In the data rows, 500 means zero.
Some points:
tensor([437, 566, 607, 497, 484, 535, 415, 441, 507, 561, 223, 375, 395, 375,
        456, 535, 349, 427, 411, 650, 471, 702, 750, 439, 358, 670, 355, 429,
        460, 615, 468, 510, 531, 660, 384, 658, 489, 587, 599, 498, 438])
tensor([434, 573, 424, 408, 681, 578, 214, 534, 507, 526, 556, 438, 441, 534,
        361, 534, 282, 379, 698, 552, 494, 506, 411, 615, 358, 331, 637, 534,
        374, 444, 432, 525, 575, 432, 720, 576, 410, 560, 535, 443, 803])
tensor([484, 572, 544, 419, 475, 392, 432, 622, 605, 420, 520, 559, 431, 478,
        613, 488, 484, 513, 457, 346, 442, 789, 454, 749, 447, 490, 232, 367,
        473, 552, 427, 576, 475, 562, 560, 615, 375, 545, 348, 599, 379])
tensor([498, 564, 420, 353, 444, 545, 664, 582, 435, 395, 483, 579, 686, 621,
        574, 641, 540, 524, 628, 537, 717, 498, 512, 351, 630, 655, 430, 671,
        771, 498, 554, 542, 661, 259, 645, 681, 394, 560, 796, 619, 551])
tensor([417, 567, 443, 608, 765, 618, 573, 455, 384, 684, 684, 360, 446, 485,
        518, 592, 551, 465, 516, 587, 450, 515, 345, 443, 464, 522, 681, 499,
        714, 366, 475, 200, 303, 595, 508, 505, 612, 535, 476, 656, 400])
tensor([530, 715, 576, 717, 563, 512, 491, 311, 715, 475, 374, 513, 369, 391,
        652, 419, 556, 451, 423, 411, 494, 726, 371, 495, 566, 499, 735, 551,
        574, 541, 651, 577, 533, 449, 628, 380, 498, 398, 451, 540, 457])
tensor([491, 634, 472, 413, 715, 440, 416, 608, 575, 447, 647, 518, 643, 593,
        612, 349, 416, 385, 309, 361, 639, 525, 533, 619, 367, 425, 336, 303,
        501, 285, 491, 493, 646, 573, 374, 527, 566, 819, 626, 290, 444])
tensor([354, 648, 436, 531, 284, 425, 322, 495, 567, 693, 556, 419, 408, 318,
        544, 597, 477, 661, 365, 438, 553, 443, 285, 453, 588, 496, 508, 650,
        359, 592, 373, 415, 384, 487, 653, 525, 504, 455, 426, 419, 361])
tensor([475, 606, 510, 495, 550, 361, 586, 675, 546, 411, 466, 615, 719, 689,
        719, 643, 422, 510, 622, 618, 360, 450, 628, 488, 434, 501, 654, 472,
        762, 544, 532, 266, 669, 293, 573, 588, 593, 174, 540, 377, 465])
tensor([299, 434, 469, 656, 478, 542, 474, 469, 690, 387, 447, 507, 566, 474,
        370, 465, 530, 452, 438, 516, 542, 404, 374, 516, 579, 345, 468, 492,
        609, 391, 670, 602, 405, 719, 371, 832, 531, 450, 436, 384, 471])
tensor([568, 262, 455, 573, 462, 741, 639, 653, 637, 428, 647, 541, 739, 334,
        681, 289, 292, 546, 338, 463, 657, 563, 623, 611, 478, 350, 584, 723,
        506, 550, 472, 621, 527, 322, 469, 500, 600, 625, 462, 398, 571])
tensor([666, 463, 432, 515, 376, 619, 673, 557, 550, 571, 626, 496, 406, 477,
        435, 558, 504, 640, 541, 598, 373, 552, 487, 512, 735, 709, 457, 348,
        392, 272, 501, 639, 465, 430, 313, 566, 701, 476, 429, 517, 561])
tensor([689, 491, 576, 411, 543, 563, 580, 632, 498, 237, 488, 685, 560, 536,
        388, 642, 345, 459, 566, 627, 549, 354, 401, 348, 390, 518, 465, 372,
        216, 705, 560, 191, 609, 463, 649, 524, 378, 452, 451, 515, 349])
tensor([458, 642, 648, 666, 325, 420, 651, 558, 467, 485, 448, 619, 568, 498,
        373, 714, 455, 305, 659, 361, 413, 267, 524, 597, 444, 507, 375, 446,
        568, 678, 483, 476, 150, 656, 595, 301, 631, 348, 618, 449, 657])
tensor([629, 495, 502, 622, 366, 266, 583, 503, 461, 626, 757, 512, 604, 461,
        453, 536, 497, 766, 557, 555, 503, 349, 568, 474, 471, 434, 886, 439,
        306, 406, 431, 474, 669, 403, 374, 533, 747, 436, 677, 857, 510])
tensor([584, 378, 133, 660, 431, 549, 479, 455, 550, 377, 313, 587, 308, 531,
        514, 606, 712, 373, 357, 526, 484, 624, 497, 671, 552, 380, 565, 802,
        433, 621, 244, 400, 485, 467, 342, 570, 418, 538, 441, 598, 577])
tensor([430, 578, 379, 335, 516, 536, 388, 542, 222, 443, 240, 647, 586, 515,
        442, 272, 600, 482, 496, 542, 458, 449, 350, 463, 390, 462, 526, 442,
        553, 498, 480, 556, 501, 436, 536, 620, 584, 493, 409, 571, 542])
tensor([445, 396, 473, 446, 518, 546, 535, 332, 424, 352, 552, 498, 376, 372,
        585, 491, 637, 533, 269, 678, 462, 699, 533, 513, 421, 533, 424, 627,
        391, 392, 643, 611, 375, 611, 610, 388, 506, 457, 622, 386, 470])
tensor([611, 355, 653, 395, 511, 439, 317, 602, 543, 436, 633, 607, 376, 624,
        431, 388, 635, 435, 428, 287, 521, 443, 675, 109, 510, 603, 511, 504,
        928, 346, 497, 556, 559, 549, 510, 640, 596, 471, 558, 463, 554])
tensor([348, 246, 504, 426, 491, 575, 527, 659, 600, 758, 457, 519, 512, 573,
        336, 400, 628, 485, 288, 654, 461, 459, 548, 516, 548, 581, 344, 442,
        649, 584, 485, 557, 778, 459, 699, 460, 531, 636, 536, 519, 491])
tensor([404, 237, 613, 613, 543, 354, 630, 540, 406, 385, 343, 459, 547, 416,
        607, 635, 593, 567, 695, 242, 529, 521, 504, 485, 421, 398, 562, 188,
        679, 525, 598, 505, 295, 631, 647, 560, 244, 599, 635, 387, 489])
tensor([653, 491, 422, 536, 617, 596, 492, 460, 420, 596, 327, 554, 562, 288,
        518, 644, 571, 395, 252, 518, 371, 481, 340, 495, 293, 511, 460, 468,
        421, 562, 594, 665, 611, 552, 387, 480, 246, 315, 442, 386, 632])
tensor([655, 541, 329, 401, 335, 285, 467, 494, 463, 431, 562, 370, 567, 535,
        248, 433, 474, 690, 521, 682, 356, 534, 609, 347, 591, 484, 554, 519,
        760, 482, 647, 504, 422, 448, 321, 373, 620, 660, 528, 469, 474])
tensor([410, 493, 619, 598, 566, 507, 462, 537, 398, 605, 348, 295, 549, 381,
        694, 458, 593, 443, 482, 577, 250, 457, 554, 303, 802, 512, 552, 771,
        430, 398, 528, 553, 617, 612, 636, 518, 352, 753, 393, 582, 422])
tensor([371, 541, 387, 343, 554, 375, 630, 593, 590, 443, 693, 689, 624, 270,
        706, 401, 577, 478, 584, 659, 617, 624, 626, 329, 332, 489, 357, 542,
        408, 738, 517, 605, 589, 420, 444, 415, 682, 467, 329, 408, 678])
tensor([734, 450, 463, 590, 388, 385, 414, 343, 442, 514, 495, 410, 399, 595,
        549, 419, 499, 604, 666, 508, 746, 322, 334, 624, 411, 803, 407, 484,
        528, 403, 638, 445, 484, 577, 348, 365, 645, 536, 309, 666, 468])
tensor([504, 605, 367, 507, 386, 516, 655, 561, 548, 435, 537, 262, 547, 585,
        483, 449, 654, 519, 262, 488, 513, 496, 714, 351, 486, 474, 672, 428,
        552, 526, 371, 818, 445, 787, 654, 463, 432, 486, 369, 351, 456])
tensor([466, 325, 572, 497, 614, 351, 487, 418, 576, 546, 564, 314, 557, 660,
        385, 334, 461, 503, 507, 276, 512, 532, 441, 443, 593, 732, 473, 484,
        476, 473, 225, 393, 528, 345, 366, 312, 480, 364, 459, 445, 552])
tensor([451, 537, 618, 277, 490, 460, 368, 446, 235, 607, 611, 604, 534, 555,
        407, 524, 233, 480, 637, 570, 531, 475, 400, 557, 614, 481, 684, 561,
        610, 505, 321, 642, 672, 525, 365, 292, 412, 321, 640, 477, 352])
tensor([439, 510, 568, 735, 733, 602, 542, 321, 381, 579, 515, 473, 347, 582,
        332, 670, 458, 639, 564, 302, 755, 396, 567, 771, 439, 351, 354, 523,
        395, 574, 470, 465, 462, 451, 497, 525, 656, 413, 429, 424, 394])
tensor([450, 609, 673, 468, 464, 575, 738, 548, 595, 502, 318, 498, 320, 370,
        359, 450, 490, 264, 656, 469, 511, 324, 460, 472, 353, 347, 346, 540,
        292, 538, 551, 554, 556, 243, 558, 411, 490, 555, 526, 436, 253])
tensor([619, 498, 434, 541, 422, 374, 670, 588, 422, 470, 498, 704, 760, 711,
        491, 494, 496, 356, 575, 461, 771, 738, 660, 418, 525, 427, 454, 415,
        483, 400, 550, 490, 396, 412, 567, 527, 458, 375, 480, 523, 504])
tensor([461, 518, 779, 363, 431, 734, 290, 522, 499, 556, 440, 296, 515, 736,
        445, 478, 638, 588, 646, 605, 450, 458, 350, 661, 347, 537, 527, 546,
        433, 484, 453, 414, 316, 677, 393, 406, 365, 520, 630, 435, 486])
tensor([311, 431, 328, 523, 486, 655, 390, 591, 591, 430, 491, 481, 387, 482,
        560, 524, 479, 566, 555, 351, 473, 513, 599, 521, 723, 488, 537, 530,
        270, 473, 593, 489, 393, 619, 361, 209, 409, 356, 559, 606, 548])
tensor([590, 431, 539, 430, 709, 482, 362, 195, 605, 578, 531, 515, 516, 526,
        642, 597, 379, 533, 521, 542, 433, 354, 426, 467, 648, 438, 411, 554,
        348, 509, 362, 573, 353, 493, 540, 507, 600, 521, 611, 720, 542])
tensor([569, 625, 380, 550, 389, 508, 436, 339, 493, 521, 601, 650, 200, 488,
        622, 427, 446, 582, 482, 582, 292, 300, 588, 617, 585, 590, 464, 407,
        389, 569, 609, 354, 425, 209, 413, 606, 249, 669, 315, 538, 495])
tensor([567, 475, 751, 379, 394, 540, 507, 320, 352, 588, 507, 330, 431, 442,
        397, 405, 549, 502, 531, 363, 346, 659, 459, 657, 609, 426, 516, 428,
        488, 458, 604, 244, 638, 670, 494, 543, 494, 572, 407, 548, 707])
Along one direction, these points spread out more than along any other. Take the direction at right angles to it along which they spread out most. Go by this last direction. For each point below, how far along it does it lie, from 0 to 99? 50 is the average, and the first point above lies past it. One standard deviation of the points above along it is 16.
tensor([458, 642, 648, 666, 325, 420, 651, 558, 467, 485, 448, 619, 568, 498,
        373, 714, 455, 305, 659, 361, 413, 267, 524, 597, 444, 507, 375, 446,
        568, 678, 483, 476, 150, 656, 595, 301, 631, 348, 618, 449, 657]) 42
tensor([437, 566, 607, 497, 484, 535, 415, 441, 507, 561, 223, 375, 395, 375,
        456, 535, 349, 427, 411, 650, 471, 702, 750, 439, 358, 670, 355, 429,
        460, 615, 468, 510, 531, 660, 384, 658, 489, 587, 599, 498, 438]) 68
tensor([371, 541, 387, 343, 554, 375, 630, 593, 590, 443, 693, 689, 624, 270,
        706, 401, 577, 478, 584, 659, 617, 624, 626, 329, 332, 489, 357, 542,
        408, 738, 517, 605, 589, 420, 444, 415, 682, 467, 329, 408, 678]) 67
tensor([568, 262, 455, 573, 462, 741, 639, 653, 637, 428, 647, 541, 739, 334,
        681, 289, 292, 546, 338, 463, 657, 563, 623, 611, 478, 350, 584, 723,
        506, 550, 472, 621, 527, 322, 469, 500, 600, 625, 462, 398, 571]) 68
tensor([530, 715, 576, 717, 563, 512, 491, 311, 715, 475, 374, 513, 369, 391,
        652, 419, 556, 451, 423, 411, 494, 726, 371, 495, 566, 499, 735, 551,
        574, 541, 651, 577, 533, 449, 628, 380, 498, 398, 451, 540, 457]) 60
tensor([466, 325, 572, 497, 614, 351, 487, 418, 576, 546, 564, 314, 557, 660,
        385, 334, 461, 503, 507, 276, 512, 532, 441, 443, 593, 732, 473, 484,
        476, 473, 225, 393, 528, 345, 366, 312, 480, 364, 459, 445, 552]) 33
tensor([299, 434, 469, 656, 478, 542, 474, 469, 690, 387, 447, 507, 566, 474,
        370, 465, 530, 452, 438, 516, 542, 404, 374, 516, 579, 345, 468, 492,
        609, 391, 670, 602, 405, 719, 371, 832, 531, 450, 436, 384, 471]) 66
tensor([417, 567, 443, 608, 765, 618, 573, 455, 384, 684, 684, 360, 446, 485,
        518, 592, 551, 465, 516, 587, 450, 515, 345, 443, 464, 522, 681, 499,
        714, 366, 475, 200, 303, 595, 508, 505, 612, 535, 476, 656, 400]) 32
tensor([653, 491, 422, 536, 617, 596, 492, 460, 420, 596, 327, 554, 562, 288,
        518, 644, 571, 395, 252, 518, 371, 481, 340, 495, 293, 511, 460, 468,
        421, 562, 594, 665, 611, 552, 387, 480, 246, 315, 442, 386, 632]) 72
tensor([567, 475, 751, 379, 394, 540, 507, 320, 352, 588, 507, 330, 431, 442,
        397, 405, 549, 502, 531, 363, 346, 659, 459, 657, 609, 426, 516, 428,
        488, 458, 604, 244, 638, 670, 494, 543, 494, 572, 407, 548, 707]) 43
tensor([461, 518, 779, 363, 431, 734, 290, 522, 499, 556, 440, 296, 515, 736,
        445, 478, 638, 588, 646, 605, 450, 458, 350, 661, 347, 537, 527, 546,
        433, 484, 453, 414, 316, 677, 393, 406, 365, 520, 630, 435, 486]) 41
tensor([629, 495, 502, 622, 366, 266, 583, 503, 461, 626, 757, 512, 604, 461,
        453, 536, 497, 766, 557, 555, 503, 349, 568, 474, 471, 434, 886, 439,
        306, 406, 431, 474, 669, 403, 374, 533, 747, 436, 677, 857, 510]) 6
tensor([451, 537, 618, 277, 490, 460, 368, 446, 235, 607, 611, 604, 534, 555,
        407, 524, 233, 480, 637, 570, 531, 475, 400, 557, 614, 481, 684, 561,
        610, 505, 321, 642, 672, 525, 365, 292, 412, 321, 640, 477, 352]) 25
tensor([450, 609, 673, 468, 464, 575, 738, 548, 595, 502, 318, 498, 320, 370,
        359, 450, 490, 264, 656, 469, 511, 324, 460, 472, 353, 347, 346, 540,
        292, 538, 551, 554, 556, 243, 558, 411, 490, 555, 526, 436, 253]) 60
